Small tables with named rows and columns. After each table, cells are looked up by row and column.

Tomesib
cols = Tek, Movor, Liroge, Babi, Bub, Seka, Dogo, Zifi
Tedagi: [97, 111, 106, 169, 120, 75, 166, 86]
Kozame: [112, 150, 149, 103, 125, 111, 127, 70]
Nutuzul: [128, 189, 81, 65, 74, 193, 101, 149]
Mib: [104, 149, 106, 67, 66, 158, 79, 130]
Vibil: [91, 61, 44, 86, 61, 114, 62, 154]
Nev: [17, 82, 186, 44, 51, 68, 26, 25]
Kos: [124, 68, 77, 126, 114, 82, 113, 125]

Tedagi, Tek => 97
Nev, Seka => 68
Vibil, Dogo => 62
Tedagi, Liroge => 106
Mib, Seka => 158
Kos, Tek => 124
Tedagi, Movor => 111
Tedagi, Dogo => 166
Kozame, Liroge => 149
Mib, Bub => 66
Kozame, Tek => 112
Tedagi, Babi => 169
Nev, Zifi => 25
Vibil, Movor => 61
Nev, Dogo => 26
Kos, Zifi => 125
Kos, Movor => 68
Kos, Liroge => 77
Mib, Liroge => 106
Kozame, Babi => 103
Row with the largest Seka: Nutuzul

Gaded:
,Bip,Misizi
Dab,46,171
Ran,125,125
Bas,64,216
Fevi,90,101
Dumanad,130,159
Ginal,193,175
Savamu,211,123
Vugir,130,137
Viz,185,240
Madol,145,157
Zuguzop,119,134

Dumanad, Bip => 130
Ginal, Misizi => 175
Fevi, Misizi => 101
Vugir, Misizi => 137
Dumanad, Misizi => 159
Ran, Misizi => 125

Turubu =
	Gafu	Reralav
Dag	238	49
Sak	50	226
Fel	46	83
Ronusik	74	82
Rilofa	86	68
Todak	79	10

Rilofa, Gafu: 86
Ronusik, Gafu: 74
Sak, Gafu: 50
Sak, Reralav: 226
Fel, Reralav: 83
Todak, Reralav: 10
Rilofa, Reralav: 68
Which row has the largest Reralav? Sak

Dituzo:
           Diz  Delif    Kov  Bupob  Kezuto  Bikitu  Mogolim    Kam  Tikagu
Nebesok  27.74  47.28  21.45  29.22   38.89   34.61    37.30  38.38   33.97
Tebo     36.11  32.90  22.74  36.99   78.28   26.11    52.69  31.47   40.01
Teval    20.80  46.43  23.93  24.97    9.01   41.07    33.37  49.96   33.57
Bunuzoz  36.64  44.95  29.00  45.40   81.47   25.42    56.59  41.09   47.32

What is the Kezuto of Tebo in Dituzo?
78.28
What is the Tikagu of Nebesok in Dituzo?
33.97
What is the Tikagu of Teval in Dituzo?
33.57
What is the Bikitu of Bunuzoz in Dituzo?
25.42
What is the Mogolim of Nebesok in Dituzo?
37.30
What is the Mogolim of Bunuzoz in Dituzo?
56.59
What is the Mogolim of Teval in Dituzo?
33.37
What is the Bikitu of Nebesok in Dituzo?
34.61

Divimi:
         Zod  Tekulid  Zisov  Mim  Saz  Pato  Lofopa  Vem  Razirup  Keleg
Rut       50       54    130  191  186   115     140  137      234     90
Zad      173      135    141  147  102    60      58  130      234    211
Gofoli   101       66     52  114  215   167     134  145      234    125
Vafavu   149      138    106   83   45   111     198  184      234    142
Lupiraf   39       96    199  188  143   125     146  114      234     76
Bet      196      194    133  147  143   118      67   51      234    103
Pef       41       89    181  195  147   129     149  114      234     67
Maku     134       84     57   57  140   211     163  131      234    132
Sumepi   103       59     56  104  202   180     132  136      234    129
Pidu     136      142    141  108   49    48     116  197      234    173
Nelad    123       70     56   67  155   199     168  132      234    140

Rut, Lofopa -> 140
Vafavu, Zisov -> 106
Pef, Zod -> 41
Pidu, Zod -> 136
Pef, Zisov -> 181
Maku, Lofopa -> 163
Maku, Tekulid -> 84
Pef, Tekulid -> 89
Zad, Razirup -> 234
Pef, Razirup -> 234
Sumepi, Keleg -> 129
Pef, Saz -> 147
Vafavu, Saz -> 45
Gofoli, Razirup -> 234
Zad, Pato -> 60
Zad, Vem -> 130
Pidu, Zisov -> 141

Nol =
,Dubabeb,Petesep,Migomu,Nuno,Vagorat,Nudis,Fivikug,Gof,Lusonul
Gik,66692,72464,65716,66818,63609,66395,67005,63066,66630
Zuve,67750,82138,64410,67371,55878,66835,72052,58791,66968
Ruz,64562,55035,67896,65356,76334,65614,60315,71780,65843
Velu,65580,85375,70557,67423,21670,70050,69140,84819,66132
Kobu,65851,67934,66609,66120,67292,66343,67559,68473,66961
Divu,65993,76407,68923,66923,44805,68199,68930,75998,66197
Tup,63016,67576,66117,66647,67306,67529,69606,78057,68001
Kavun,64477,67650,66100,66534,66629,66801,67246,72312,67145

Dubabeb of Divu = 65993
Vagorat of Gik = 63609
Nuno of Ruz = 65356
Nudis of Zuve = 66835
Nudis of Kavun = 66801
Nudis of Ruz = 65614
Fivikug of Divu = 68930
Dubabeb of Tup = 63016
Dubabeb of Gik = 66692
Which row has the largest Migomu? Velu

